In the data rows, the value 50 means zero.
Here are some numbered points:
56,44,47,41,46,47,50,43,44,46,47,48,44,46,48,46,50,53,43,51,49,49,48,47,43,49,50,46,49,45,45,49,52,45,42,43,47,47,48,52,49,47,53,48,52,46,47,47 0
55,53,48,42,47,39,42,39,41,50,50,50,45,46,45,47,42,41,48,53,50,50,50,51,43,46,46,46,42,45,45,41,50,46,46,50,51,44,48,43,46,48,50,47,52,45,46,47 1
46,43,55,40,52,46,48,46,38,45,44,48,45,45,51,47,51,47,46,54,47,48,48,46,48,49,44,47,45,48,48,48,48,51,44,49,51,43,53,49,47,47,51,49,46,47,41,52 2
63,49,43,35,46,51,58,49,45,36,41,44,54,56,46,39,36,42,58,57,57,46,32,42,53,56,57,54,39,32,38,57,67,58,40,36,33,48,66,65,49,31,31,43,55,66,61,38 3
47,38,49,50,44,44,52,52,40,46,51,44,46,49,51,41,42,52,55,41,41,52,48,40,48,54,48,42,54,47,41,46,46,48,44,48,48,47,48,50,54,44,48,52,47,43,56,53 4
38,41,60,29,45,52,40,49,55,34,46,50,36,57,51,44,54,49,42,55,44,39,55,42,37,54,46,43,53,41,39,58,51,52,51,44,44,61,44,43,54,41,47,50,46,43,54,44 5
60,47,53,47,51,45,50,47,48,50,48,52,50,52,48,47,49,45,46,46,48,51,48,45,46,46,48,47,53,48,47,47,45,52,44,49,44,50,53,49,48,48,48,47,54,50,45,46 6
30,58,52,30,56,52,29,56,52,31,61,52,27,64,47,29,62,45,30,68,44,29,65,43,37,64,42,39,74,36,44,64,34,38,67,31,41,67,39,49,67,37,44,64,29,46,64,36 7
40,60,34,63,35,60,37,55,34,54,49,46,48,45,50,49,52,42,51,44,51,45,47,47,48,50,48,50,48,54,45,49,52,48,45,47,48,48,50,47,46,52,48,43,48,45,51,46 8
66,66,64,79,78,81,79,83,78,82,80,75,66,63,56,54,56,50,49,44,42,40,41,37,37,33,34,32,35,35,34,39,38,37,41,41,45,49,50,53,52,50,53,48,59,53,48,53 9
44,30,52,49,45,45,53,45,39,44,49,49,45,46,52,48,44,52,41,47,43,48,51,40,41,54,42,46,49,44,43,46,49,47,47,46,45,45,47,46,47,50,49,49,41,49,50,50 10
29,80,16,90,6,89,7,83,22,62,41,35,72,11,87,0,94,5,81,20,67,44,45,66,17,82,7,89,6,90,8,72,29,52,54,35,75,12,79,13,90,20,74,32,63,53,39,63 11
62,55,61,57,58,50,52,40,35,28,25,34,34,44,46,56,57,62,69,66,57,54,45,44,33,34,29,34,31,37,49,54,57,68,65,65,61,51,54,44,40,37,31,34,30,33,42,53 12
34,56,34,55,38,58,41,50,44,51,49,51,48,44,47,39,43,45,49,46,48,46,50,45,48,46,51,46,51,46,49,52,50,49,47,46,48,46,45,46,49,51,50,49,44,50,49,46 13
62,61,57,49,45,46,41,38,40,49,50,51,46,49,45,45,48,45,45,47,45,49,46,46,48,45,48,45,47,51,49,47,45,48,45,53,50,47,45,47,47,47,46,53,46,46,47,51 14
50,50,48,48,55,39,51,43,50,41,46,43,51,54,41,46,44,48,43,43,44,49,47,50,44,49,47,45,46,49,50,44,49,47,50,47,55,45,46,45,50,54,52,48,51,47,44,50 15
46,35,55,57,39,35,58,59,31,40,56,60,33,41,64,53,31,43,69,52,21,49,73,45,23,52,79,42,15,56,82,37,14,59,82,26,8,72,84,18,8,83,92,3,9,99,95,0 16
39,41,50,36,51,48,45,45,49,45,46,46,43,50,49,50,52,43,45,46,44,46,50,49,47,50,49,44,45,45,42,48,48,45,48,47,46,48,50,50,50,46,48,50,49,45,45,50 17
36,50,52,44,50,47,41,50,43,49,44,48,51,49,41,48,46,43,45,50,45,45,43,45,49,48,50,47,45,43,47,49,52,49,43,44,48,47,50,49,51,47,50,49,46,46,42,49 18
39,49,48,46,58,34,54,45,46,56,32,57,41,34,62,36,56,45,40,65,31,57,44,43,67,32,66,47,33,69,27,67,40,38,65,26,69,42,33,69,19,75,37,41,74,12,79,35 19
43,37,54,46,45,51,48,40,51,50,39,50,51,45,49,43,51,42,50,52,42,48,45,51,46,49,48,46,52,47,41,48,52,47,44,50,46,45,51,48,52,50,50,48,53,49,48,55 20
39,43,56,36,44,63,47,41,57,51,38,53,54,31,46,61,43,41,52,44,37,57,47,39,54,56,37,47,54,38,48,55,45,45,60,47,39,54,49,42,52,57,42,47,52,46,42,60 21
30,68,32,66,32,50,50,39,58,24,65,31,60,44,42,57,36,63,30,64,42,58,49,39,60,37,65,39,60,42,41,57,32,66,37,57,42,48,50,43,61,34,57,38,57,48,49,58 22
70,62,67,61,58,49,46,31,25,27,29,34,43,53,61,62,67,60,53,54,43,35,28,32,30,39,49,55,60,64,60,61,54,49,44,40,36,36,38,46,52,47,54,56,62,56,54,49 23
32,55,48,37,55,45,46,54,37,44,52,40,47,49,36,51,49,41,52,46,42,47,43,45,51,46,45,47,54,46,44,45,51,51,46,48,44,50,49,53,48,47,45,49,50,52,48,46 24
52,32,49,55,57,45,39,47,51,51,34,43,51,57,44,39,46,51,47,39,36,52,55,43,45,50,54,49,43,43,51,49,47,41,48,56,50,41,51,52,49,42,39,47,53,47,39,47 25
34,59,33,63,31,59,32,56,38,56,40,53,45,51,46,46,47,42,50,53,48,52,51,48,47,44,47,46,43,49,55,47,51,45,48,45,43,49,50,53,49,47,47,51,47,49,47,49 26
56,40,49,40,48,49,51,47,50,47,50,45,45,43,48,53,47,44,47,48,47,50,44,46,48,47,50,48,52,47,50,46,43,50,51,49,47,46,48,50,45,48,49,51,44,47,49,53 27
60,35,47,44,54,51,44,43,54,49,48,47,45,45,48,49,49,47,49,53,47,42,50,47,46,49,44,45,45,49,49,44,47,50,51,49,50,49,44,44,50,49,42,49,46,51,45,45 28
71,70,73,76,78,73,66,63,62,48,38,36,31,26,28,26,23,31,38,45,47,49,54,62,63,58,57,57,56,54,50,53,50,42,41,45,41,38,45,46,45,42,46,42,49,50,54,49 29
69,73,81,91,90,98,99,99,99,99,99,99,99,99,99,99,99,99,99,99,99,99,99,99,99,99,99,99,99,99,99,99,99,99,99,99,99,96,97,90,96,85,82,87,81,90,76,78 30
44,31,50,50,45,43,47,51,48,46,49,45,46,46,46,48,43,46,46,50,42,48,50,49,51,45,46,47,47,44,43,50,47,46,52,45,51,50,53,52,49,50,43,49,44,50,49,54 31
43,36,43,48,45,48,45,48,44,47,49,44,44,48,45,43,47,49,48,48,49,48,50,48,47,46,47,49,45,43,45,44,46,48,50,45,47,49,47,49,48,47,48,45,48,48,50,49 32
61,60,57,50,45,42,41,41,33,33,44,46,49,59,57,59,58,46,49,35,35,39,43,48,40,50,56,57,51,51,49,47,45,41,42,47,38,43,50,52,52,52,50,52,49,45,46,43 33
52,28,43,47,61,45,40,38,48,52,49,46,37,43,55,48,49,41,44,46,53,54,44,46,49,52,50,49,43,49,55,50,43,43,47,53,48,51,48,48,49,50,51,45,42,45,48,51 34
39,50,46,36,54,39,58,54,38,54,42,49,50,38,52,47,43,52,42,45,46,47,59,44,45,49,44,52,48,46,49,46,50,44,45,56,46,46,54,48,49,51,49,46,47,45,43,46 35
61,49,51,42,42,33,39,51,44,50,46,52,46,45,45,42,42,47,52,45,46,53,49,47,48,41,47,44,48,51,44,43,43,44,48,48,49,44,43,48,47,53,52,48,44,48,42,53 36
41,56,37,54,47,48,46,47,54,37,57,43,56,46,46,49,40,50,48,53,43,54,44,43,45,42,51,45,52,39,47,48,47,55,45,57,45,51,47,45,48,52,50,45,48,46,46,45 37
52,31,50,48,38,42,58,47,42,42,54,47,44,52,55,47,44,48,51,48,47,49,45,47,49,49,46,50,51,51,49,50,50,49,43,52,48,49,46,47,53,45,55,47,48,44,50,50 38
59,53,49,45,45,35,44,48,49,45,53,53,46,41,43,49,48,47,48,48,51,43,48,43,51,47,45,43,46,46,49,43,42,46,42,45,50,44,47,50,46,48,46,53,54,48,47,47 39
65,62,58,64,60,58,45,41,34,26,27,27,30,36,46,46,63,63,66,65,63,61,43,44,39,35,30,26,37,37,47,47,53,58,64,60,59,60,47,49,44,40,36,37,35,38,44,49 40
62,58,55,48,46,45,38,37,41,44,47,50,44,53,46,52,44,48,46,43,41,42,44,45,46,50,47,47,52,52,48,49,45,48,41,54,49,45,49,50,51,46,45,43,47,48,47,50 41
35,58,40,39,58,27,57,48,29,70,35,44,62,24,62,50,32,71,32,47,64,22,66,39,31,69,25,64,59,16,85,29,41,71,14,71,49,24,80,21,49,70,15,74,37,31,88,12 42
37,56,46,47,47,49,47,44,48,42,44,45,42,48,50,44,48,53,49,52,44,44,47,49,52,47,48,46,47,45,48,48,55,49,49,52,46,50,48,44,46,50,47,48,49,44,46,44 43
61,36,42,46,55,56,44,36,44,57,56,49,33,38,51,62,52,40,41,47,63,53,35,35,43,57,61,47,31,39,62,69,47,27,27,53,70,56,35,31,50,66,67,38,22,45,72,74 44
73,74,76,90,92,99,99,99,99,99,99,99,99,99,99,99,99,99,96,99,95,87,81,80,78,73,67,60,55,51,55,54,42,40,37,32,34,36,30,32,22,31,29,23,31,25,29,32 45
68,56,52,44,39,39,40,51,53,51,55,49,42,37,43,46,49,50,51,46,45,49,40,46,45,53,49,49,46,47,43,49,51,50,44,49,47,45,49,47,47,47,47,50,48,48,50,50 46
28,60,39,57,42,45,46,41,46,40,49,46,45,47,49,49,48,43,45,48,44,43,49,46,43,47,47,45,50,48,50,52,52,49,43,45,50,51,54,47,48,48,50,45,53,46,46,48 47
56,48,47,42,45,42,45,40,38,50,47,49,49,48,44,53,46,46,43,46,45,49,47,45,44,49,48,52,46,44,47,49,48,45,50,44,51,48,48,46,45,46,48,48,45,53,47,48 48
46,51,53,35,52,52,47,49,44,44,49,49,39,51,44,47,46,46,47,47,48,50,47,50,44,52,46,51,49,44,44,45,48,49,49,45,40,50,48,48,48,50,48,47,43,52,47,53 49
61,64,62,64,61,55,62,53,54,52,58,51,50,54,53,49,49,51,50,48,46,55,52,48,48,44,46,45,49,46,48,44,52,47,49,48,48,47,51,48,50,45,49,49,47,47,49,45 50
60,61,59,55,56,47,49,47,50,41,40,43,46,49,44,46,46,52,46,45,45,48,50,49,48,46,45,48,52,48,48,48,44,50,48,43,43,50,48,45,49,50,56,48,44,51,50,46 51
59,47,46,37,42,46,48,55,50,44,38,44,45,50,44,45,45,46,44,45,47,44,48,46,46,53,50,50,42,44,49,44,47,53,49,45,45,50,44,46,45,48,47,45,46,44,46,48 52
33,52,46,36,58,42,41,62,34,47,57,31,54,56,25,60,42,41,66,39,38,60,35,52,56,38,60,46,37,65,49,37,66,33,49,58,35,54,56,25,64,47,36,65,38,42,65,36 53
43,35,54,50,43,41,59,50,37,45,57,50,42,52,52,39,45,48,42,41,43,50,45,46,49,49,41,50,51,51,45,48,43,47,44,47,48,48,46,51,46,47,47,50,51,48,44,51 54
60,45,43,37,39,49,50,53,54,44,45,47,43,48,50,55,50,45,45,47,46,47,49,45,49,44,48,49,43,48,52,51,50,52,49,45,49,46,50,51,48,48,48,50,48,44,49,42 55
40,46,45,44,57,51,51,50,50,51,47,45,44,51,42,49,46,46,45,45,42,49,48,46,47,40,42,49,43,47,47,51,45,45,51,43,48,51,46,48,52,47,51,54,49,48,45,46 56
Which two points above are nearest to each new point, looking only along the 8 directions in which the numbered points spread most? Their numbers follow each, nearest first.
41,37,57,44,42,44,58,42,45,48,46,40,44,52,43,44,47,52,38,42,50,42,50,52,48,50,47,49,43,45,53,46,47,49,44,51,48,48,49,45,46,52,47,51,45,50,48,47 10 48
40,50,42,49,43,47,49,42,49,43,45,50,45,47,48,45,46,46,49,52,46,46,46,47,44,45,49,48,47,51,52,49,45,47,50,45,52,49,50,45,51,51,47,44,52,51,44,46 32 38
51,36,49,45,46,37,49,52,46,41,48,46,45,48,55,50,44,43,51,51,42,48,49,52,44,50,47,42,49,44,50,44,43,43,46,44,50,46,51,49,40,46,47,53,49,45,45,47 10 52
63,68,60,54,52,43,37,31,34,41,47,49,57,60,62,52,52,46,44,37,31,38,41,52,55,50,60,55,50,43,42,44,42,40,44,52,51,52,53,48,49,52,54,44,43,45,46,46 46 14
60,48,52,43,51,41,41,39,44,52,45,54,53,51,48,51,42,44,44,46,47,47,48,56,49,49,48,45,51,48,45,49,49,52,48,48,42,50,48,46,47,45,46,49,48,46,51,50 27 15
42,59,48,40,58,45,48,59,40,47,55,34,59,44,40,60,43,46,56,46,50,50,39,56,45,37,53,42,53,48,40,50,56,43,58,44,48,54,40,53,52,45,50,54,40,51,49,45 49 37
51,34,44,53,52,37,46,52,46,42,43,48,47,45,43,52,48,42,48,46,45,47,47,48,51,50,46,48,51,50,49,42,47,50,48,48,50,47,47,47,43,48,48,52,47,46,50,45 48 55
42,38,51,35,51,48,47,43,41,45,47,52,44,44,48,52,45,52,43,51,50,48,44,43,54,45,48,48,46,47,50,47,46,43,46,45,47,47,46,46,47,51,47,46,51,43,49,41 10 0
40,51,45,48,46,51,47,47,49,41,47,43,51,41,51,44,54,46,40,49,47,53,46,48,42,51,46,49,45,52,45,45,50,47,49,47,53,47,51,47,49,48,55,51,49,51,46,50 47 20
50,36,50,54,53,45,40,49,57,53,42,45,50,50,43,44,46,50,50,43,47,46,49,51,42,49,50,46,42,35,53,47,49,48,44,47,51,44,47,49,45,44,42,51,46,46,44,51 39 25
48,32,51,55,52,44,46,47,47,45,48,47,47,48,44,47,49,50,49,52,44,46,49,46,47,48,52,50,47,47,47,48,51,49,48,48,47,51,50,53,52,49,47,54,51,46,47,49 38 27
52,35,47,43,44,47,47,49,43,45,47,47,42,42,48,48,48,50,45,51,45,46,49,51,46,45,53,49,43,48,46,46,45,48,51,48,51,52,49,46,47,53,53,43,44,47,50,56 34 55
33,60,46,38,59,27,55,56,34,60,36,44,57,30,59,49,33,59,32,48,57,31,62,43,40,63,33,47,56,34,60,41,42,53,33,54,52,42,58,40,45,55,38,53,53,43,56,40 35 10
46,32,47,55,48,41,50,52,45,42,39,48,45,42,49,48,44,43,41,55,47,41,46,49,44,45,48,51,52,43,44,50,51,46,50,46,45,42,47,47,48,51,44,47,47,52,50,51 48 1
69,70,70,73,68,59,63,52,40,33,26,23,27,30,33,36,44,52,54,62,62,63,56,55,53,44,44,43,33,34,40,39,37,44,50,45,50,53,57,51,49,56,45,47,51,47,44,49 23 51
31,56,44,42,64,39,48,58,35,57,48,34,67,41,42,61,31,55,52,26,59,46,42,61,34,48,61,32,63,49,42,64,43,40,58,35,47,53,35,50,40,39,60,44,55,57,41,57 56 54
60,41,41,36,44,54,58,49,42,35,43,52,55,51,36,34,42,57,54,51,41,33,45,55,59,55,41,35,43,54,60,55,43,37,41,49,60,53,43,38,43,50,60,58,46,30,40,53 0 25
66,60,61,66,58,60,52,44,42,43,32,35,37,41,44,46,51,55,51,58,56,52,56,50,46,51,43,45,40,41,40,42,43,42,50,52,52,53,50,49,48,49,51,46,53,47,44,48 23 51
56,36,39,46,60,41,37,35,54,52,39,34,43,62,54,32,31,55,61,45,32,40,62,62,41,30,51,66,57,30,31,60,72,41,28,37,66,66,35,32,55,75,54,24,29,74,78,41 34 48
39,55,39,52,42,54,40,53,51,39,53,39,56,35,63,30,56,35,56,47,46,52,33,62,38,56,32,64,34,57,49,51,58,45,60,41,65,33,62,39,57,39,52,50,44,58,34,60 8 26
31,55,54,30,59,41,39,58,39,36,60,34,42,59,28,45,59,27,53,56,26,63,55,32,64,48,34,66,35,37,66,37,45,65,30,51,65,27,56,55,31,65,56,31,66,48,34,69 20 25
38,51,49,35,45,56,41,49,56,36,50,59,35,47,56,35,46,57,36,43,60,40,44,56,37,46,54,47,45,56,45,43,59,42,41,63,45,43,58,47,41,57,43,44,60,42,41,59 20 4
68,61,60,56,61,43,53,40,36,35,41,41,43,42,49,52,56,49,55,47,45,41,43,46,47,49,42,49,46,50,52,45,52,51,51,46,46,44,46,50,47,43,47,42,48,44,49,54 23 51
37,57,44,48,51,38,64,34,58,41,48,59,27,62,29,50,51,33,62,34,60,46,39,60,24,66,36,49,57,31,68,28,65,45,46,64,29,68,28,49,59,32,73,23,67,42,41,68 22 3
63,42,48,39,39,37,47,49,58,53,50,44,37,48,43,48,47,50,52,48,44,40,47,49,50,48,49,47,49,48,46,52,46,47,51,54,48,45,48,47,49,47,54,42,51,46,48,50 27 15
65,53,53,49,50,39,41,38,36,36,31,52,55,60,64,60,57,57,49,41,32,33,24,43,39,49,53,58,64,69,64,57,45,32,34,28,28,34,42,51,61,58,63,72,67,57,45,41 15 46
42,46,59,41,39,56,47,36,47,61,35,42,60,38,29,59,55,29,51,69,36,34,66,46,22,61,63,25,50,72,30,30,71,51,16,55,63,22,37,77,38,18,80,59,10,56,84,13 10 48
63,54,56,44,48,38,40,44,48,50,51,50,44,51,41,44,45,45,49,45,46,52,50,45,43,51,52,44,44,48,52,51,46,50,48,46,48,51,40,50,48,46,46,46,52,46,46,44 27 15
34,52,49,46,55,37,57,35,46,50,36,64,30,52,48,37,64,28,55,46,32,68,27,63,44,37,66,24,72,38,39,70,19,73,37,44,71,18,87,24,49,64,15,86,22,59,58,12 35 10
61,57,47,49,48,51,41,42,46,46,45,53,43,47,50,50,53,49,46,48,46,50,48,45,51,43,48,44,49,43,47,46,53,47,47,41,48,49,46,46,48,45,48,47,47,49,49,49 28 14
63,36,44,49,54,48,43,46,47,47,41,45,50,54,46,49,49,43,45,42,47,45,39,41,46,44,49,40,47,52,43,48,43,48,49,47,49,42,47,48,52,45,47,45,48,48,50,47 36 25
42,38,55,44,49,50,43,43,42,48,46,52,51,47,47,47,45,52,46,48,50,46,45,51,47,43,47,47,47,47,50,51,49,46,48,46,50,43,50,50,48,48,48,47,45,49,47,47 55 0
38,56,37,63,33,65,30,61,24,64,30,61,30,58,37,54,47,53,49,45,50,43,51,45,57,43,54,41,56,38,52,44,52,45,51,51,46,45,45,46,40,51,49,49,48,50,45,51 32 47
47,39,57,42,44,54,54,37,54,52,36,50,54,39,44,62,38,43,56,45,33,60,50,36,55,56,34,54,62,32,47,62,38,41,64,42,37,66,47,32,59,53,31,59,61,28,48,63 21 0
31,69,34,57,44,46,63,30,61,42,49,49,36,60,33,56,42,53,55,42,54,44,53,49,49,54,44,53,42,46,47,42,53,40,51,48,46,47,46,48,45,49,46,49,46,44,48,44 37 49
61,35,36,43,52,48,46,46,48,47,46,43,37,54,50,46,42,46,49,50,45,46,51,49,51,43,45,50,45,47,47,45,48,47,45,50,46,41,46,49,50,48,51,52,47,52,46,48 15 48
49,40,43,45,49,43,41,45,48,51,47,44,40,46,48,50,42,49,46,45,47,41,45,46,46,48,49,47,51,48,48,46,41,51,49,54,50,47,55,51,45,46,54,48,48,47,45,50 48 4
38,57,40,61,42,50,47,48,44,49,46,42,48,45,49,47,50,46,49,47,49,43,46,45,48,44,48,49,50,48,48,46,52,49,47,50,45,52,50,53,52,48,49,55,46,49,46,49 47 4
63,45,45,39,51,50,53,46,43,44,44,49,46,43,47,48,39,44,39,56,47,48,50,44,51,47,48,50,46,46,47,49,50,44,50,50,50,49,50,50,50,51,48,48,48,48,45,54 15 27
62,57,60,60,56,50,57,55,50,51,46,48,51,47,44,45,46,50,49,45,46,44,52,47,41,44,46,44,47,43,50,45,50,50,53,49,46,46,48,46,43,49,40,45,50,45,46,47 51 6
45,37,40,36,47,47,54,49,49,43,37,42,53,53,56,55,43,38,40,52,48,53,52,46,46,50,38,46,52,51,50,51,48,51,45,51,53,51,46,52,44,45,48,46,50,48,47,47 43 0
64,63,70,74,80,80,84,84,85,76,76,70,64,57,50,42,30,16,17,12,1,0,2,7,0,8,9,24,24,34,46,47,58,69,81,84,95,85,95,96,99,90,85,80,71,64,61,48 29 50
43,39,50,47,46,45,48,52,47,41,45,42,50,42,43,44,53,49,47,45,49,48,48,52,47,44,52,48,46,49,48,46,46,52,51,51,45,46,43,52,49,52,48,47,53,55,48,53 38 20
62,56,60,65,66,74,81,83,86,91,98,93,99,99,99,99,99,99,99,99,99,99,99,99,99,99,99,99,99,99,99,99,99,99,99,99,99,99,99,99,99,99,99,99,99,99,99,99 30 45
37,61,38,56,39,53,39,47,48,41,47,44,47,39,46,48,47,49,49,47,47,53,51,52,43,46,49,50,48,47,51,45,47,43,48,51,53,48,52,48,43,51,49,45,43,48,48,43 47 26
62,52,52,48,52,50,43,45,42,47,50,49,43,47,50,44,49,46,48,47,50,43,47,48,46,54,49,51,50,47,47,47,46,44,45,48,49,44,47,47,47,54,43,45,48,47,46,49 46 14
28,67,31,76,20,79,16,68,27,63,35,47,51,41,60,29,70,21,67,20,70,28,61,43,47,48,47,57,33,67,35,68,34,63,34,60,43,49,43,45,54,39,57,34,63,33,63,36 8 26
42,48,49,40,48,39,50,47,43,51,45,50,51,46,51,47,48,49,49,51,46,47,46,44,49,48,52,55,50,47,43,50,51,51,50,42,45,50,47,50,49,47,46,49,49,46,41,48 21 17
64,58,60,60,57,53,54,50,45,43,41,36,35,37,31,33,36,34,38,43,40,44,53,59,60,55,60,65,63,60,59,58,46,50,42,40,39,39,31,35,31,41,39,43,44,48,54,56 46 51
35,58,40,55,40,53,36,54,39,55,40,50,42,45,50,50,54,46,52,39,57,40,55,40,57,39,53,41,56,46,49,48,46,53,46,53,44,55,36,57,39,54,39,55,40,49,41,52 43 2
34,69,31,64,35,60,44,50,48,40,54,41,52,39,48,49,47,52,47,50,45,45,43,46,46,50,44,42,48,45,45,49,47,46,45,48,55,49,47,48,48,50,48,45,49,45,43,50 26 13
62,69,68,70,69,77,75,76,78,70,71,64,56,57,45,43,38,33,32,25,25,23,23,27,22,31,34,34,36,41,44,55,55,59,60,61,65,66,71,64,67,65,59,54,55,52,47,44 29 50
53,48,47,39,45,41,44,49,48,45,45,50,40,46,42,51,47,47,49,51,44,45,49,47,47,48,50,46,50,50,44,49,48,44,49,44,51,49,48,48,47,54,45,48,51,53,50,51 31 38
28,65,34,58,41,57,39,50,47,48,43,50,49,47,51,49,49,44,50,47,48,47,52,48,47,51,47,48,47,45,43,47,48,47,47,54,44,52,47,46,48,50,48,46,45,42,42,46 26 13
47,41,51,46,45,39,50,43,50,50,50,42,45,47,50,50,43,47,49,49,48,46,46,43,47,42,44,49,42,45,49,49,52,46,49,46,47,47,48,49,50,46,49,44,49,53,49,52 48 27
55,41,48,39,44,42,49,47,51,54,49,43,42,43,42,51,50,50,52,54,45,48,49,46,46,46,48,53,51,47,48,46,43,42,49,44,53,42,47,45,48,47,49,44,48,50,48,49 55 0
40,42,58,32,56,51,46,56,41,45,43,45,45,47,45,49,45,51,50,46,47,47,46,53,48,51,47,50,52,50,45,43,48,47,45,44,45,47,51,48,45,48,51,49,51,51,48,51 4 38
56,33,48,51,49,40,53,52,45,49,46,46,47,52,45,49,49,48,40,44,49,52,46,45,51,43,47,43,54,51,51,52,50,47,49,50,50,46,48,45,51,51,40,53,51,47,54,47 27 15
42,50,45,47,51,37,59,41,45,53,33,62,28,61,43,40,58,24,64,37,52,69,27,71,23,54,58,28,80,13,60,47,31,83,6,80,33,45,78,4,98,24,54,70,0,99,0,75 22 3
54,33,43,52,51,46,43,40,52,49,42,40,52,46,45,43,50,50,52,45,42,48,52,45,45,46,49,55,45,45,47,50,52,50,44,58,49,53,42,42,54,54,43,47,49,48,46,45 2 48
34,61,36,43,57,31,68,37,39,63,33,55,47,36,62,33,53,52,40,58,38,50,55,36,61,38,45,62,39,63,49,37,57,39,56,49,38,59,45,46,53,38,56,45,44,55,36,58 34 20
63,60,54,46,45,34,32,34,39,51,56,63,60,60,47,46,31,31,39,42,50,63,63,66,62,50,40,31,30,29,40,50,64,62,63,56,44,36,35,34,37,45,55,67,68,62,56,49 15 6
56,36,44,52,53,46,50,49,53,50,39,45,49,45,44,40,50,48,49,49,50,48,50,45,48,51,51,47,42,45,52,48,46,48,49,47,50,42,49,46,50,46,50,48,55,47,47,50 46 25
42,35,58,41,45,53,40,45,49,47,40,47,55,39,51,54,43,50,48,39,50,55,51,41,56,41,49,55,47,42,48,45,47,51,45,44,48,44,49,49,52,42,49,45,49,48,52,51 4 0
35,57,43,44,52,35,55,41,47,51,36,59,38,46,49,39,55,47,47,52,39,50,51,43,51,43,50,46,46,54,43,48,45,43,53,48,50,46,45,50,47,48,46,47,50,43,52,46 34 31
48,36,47,46,42,51,52,42,47,47,39,44,48,46,44,49,46,51,45,47,44,52,51,51,49,51,45,47,47,48,42,44,46,53,45,49,53,47,52,47,45,45,46,51,46,45,48,50 2 0
47,39,53,40,46,55,45,40,54,51,33,52,49,39,51,54,39,48,53,39,40,57,41,45,64,41,40,58,43,35,61,51,37,57,52,42,57,55,29,52,60,36,42,63,41,43,63,45 0 2
55,41,42,43,48,50,52,48,44,44,39,48,51,42,44,45,49,47,47,50,49,48,43,50,45,49,42,47,48,46,49,47,48,48,48,41,49,49,51,46,48,45,42,44,47,45,51,47 1 2
65,53,47,34,38,41,48,51,51,48,43,38,39,52,48,48,45,43,44,41,42,54,52,54,45,42,47,50,49,49,48,48,44,48,43,53,50,43,46,48,46,47,49,50,50,43,44,49 25 15
51,33,52,51,41,45,52,47,44,51,42,47,46,48,48,53,48,45,49,45,50,48,46,50,45,43,48,52,45,49,49,48,50,48,47,47,47,44,45,47,46,53,44,43,47,44,50,48 34 55
50,31,53,48,41,40,49,51,44,51,53,54,47,52,49,52,48,47,45,50,48,48,45,49,47,44,45,48,48,47,52,45,51,46,48,50,52,46,48,47,46,52,47,50,49,48,55,49 55 34
42,47,48,41,60,44,45,48,44,46,44,54,49,48,46,49,45,48,47,47,45,42,50,48,43,49,49,51,50,48,48,50,51,54,41,50,52,45,48,53,49,44,46,49,44,49,44,48 4 43
30,48,46,33,52,45,42,55,43,39,56,47,42,54,43,45,53,50,45,42,37,44,47,46,49,52,46,50,46,45,45,48,51,48,42,43,44,50,46,49,49,46,44,47,48,45,50,48 17 24
63,51,55,35,39,32,39,45,58,55,58,50,36,28,31,40,51,62,63,61,48,35,29,28,41,56,70,76,66,50,28,26,31,41,58,73,70,56,44,25,13,29,41,72,83,84,61,45 15 27
33,53,45,40,58,38,55,45,44,53,40,52,44,43,56,42,46,45,48,52,45,47,46,45,49,47,54,47,42,53,42,49,46,48,50,48,53,48,42,51,47,49,46,47,51,47,48,49 34 55
37,47,55,39,43,52,40,37,52,47,44,51,45,39,50,49,42,51,45,44,51,48,46,46,50,44,50,49,45,50,44,46,50,48,47,50,54,43,43,50,51,49,51,46,50,49,50,50 20 31
41,37,51,47,40,48,55,34,38,60,47,28,58,64,31,38,71,45,25,58,63,23,40,78,43,18,71,73,17,40,81,39,10,73,73,5,41,94,28,6,83,74,0,36,99,24,0,99 17 20
54,34,44,46,54,43,44,47,52,51,41,50,53,50,41,39,48,50,41,40,49,47,51,44,40,46,51,46,51,44,45,43,47,49,49,49,48,47,49,46,50,44,49,50,50,42,48,44 39 4
27,62,29,62,38,56,52,33,66,20,69,28,59,52,32,64,24,75,26,57,46,30,70,17,79,22,68,41,41,69,17,80,15,70,39,46,70,14,82,19,75,35,46,66,15,90,5,76 22 24
51,36,49,49,44,45,54,48,44,47,47,43,44,46,44,43,48,49,39,48,49,45,47,44,48,48,49,49,48,42,48,42,45,50,45,51,46,52,47,46,52,47,49,45,49,53,46,53 15 48
63,57,50,44,39,32,37,48,44,57,60,56,53,45,34,34,40,44,53,58,55,53,51,41,35,40,45,43,53,57,61,55,45,43,42,37,41,47,57,58,52,51,44,40,40,35,40,50 52 28
63,65,54,48,43,41,37,37,44,48,54,54,60,54,50,45,36,36,40,43,51,56,61,55,50,48,38,39,37,40,46,53,52,60,54,53,50,40,45,44,42,48,54,51,52,55,46,48 46 33
49,34,50,48,48,44,54,47,37,54,52,44,41,57,47,35,48,52,43,45,51,49,44,49,57,49,44,45,49,40,45,56,52,46,54,52,47,49,56,49,48,46,50,45,49,51,52,44 38 55
66,50,49,42,43,31,44,49,59,49,50,46,46,46,46,48,44,54,50,48,46,45,43,42,50,50,53,51,49,52,51,45,51,50,49,51,47,54,48,48,48,45,47,52,49,49,53,46 27 15
36,47,54,34,56,46,41,55,44,44,59,46,43,58,44,44,55,39,46,57,33,48,52,32,54,46,36,58,51,40,55,44,46,53,41,42,55,45,47,52,45,47,50,44,55,51,37,56 17 18
56,51,47,35,45,53,53,54,46,46,43,49,49,49,46,46,44,49,48,51,47,50,43,47,47,47,48,48,46,43,52,49,52,44,46,47,42,46,50,50,49,47,50,47,53,49,45,46 6 28
69,54,63,61,64,64,57,54,54,49,39,45,40,32,28,33,28,30,31,33,38,43,46,52,55,57,63,62,64,64,63,60,58,48,46,46,39,44,40,35,38,41,37,40,41,44,49,54 29 51
47,33,57,45,46,53,44,44,42,54,43,48,56,45,32,54,57,43,47,53,48,43,58,48,35,53,55,42,45,52,43,44,51,51,40,52,51,46,49,59,46,46,54,54,46,54,54,40 38 55
41,44,53,44,48,39,51,45,48,45,47,53,43,49,42,44,46,46,48,47,48,46,45,48,43,48,50,48,47,46,48,45,52,50,46,48,49,49,39,48,46,47,47,49,52,43,50,49 0 31
30,60,44,50,50,42,57,41,49,54,41,51,42,50,45,43,51,47,45,49,45,47,48,45,47,46,54,51,49,49,51,44,45,44,46,47,46,46,55,50,45,46,45,50,46,49,53,51 4 55
56,41,45,43,54,49,47,44,45,48,54,47,40,48,45,48,48,47,40,49,48,50,49,51,44,46,46,47,51,49,51,46,54,51,45,47,44,53,45,49,45,50,55,43,44,50,53,51 27 38
62,65,63,67,68,67,72,60,60,61,55,53,53,48,39,35,36,37,36,37,40,45,43,43,41,44,45,48,46,53,46,54,52,51,50,52,51,48,47,46,53,49,45,50,46,50,50,51 29 50
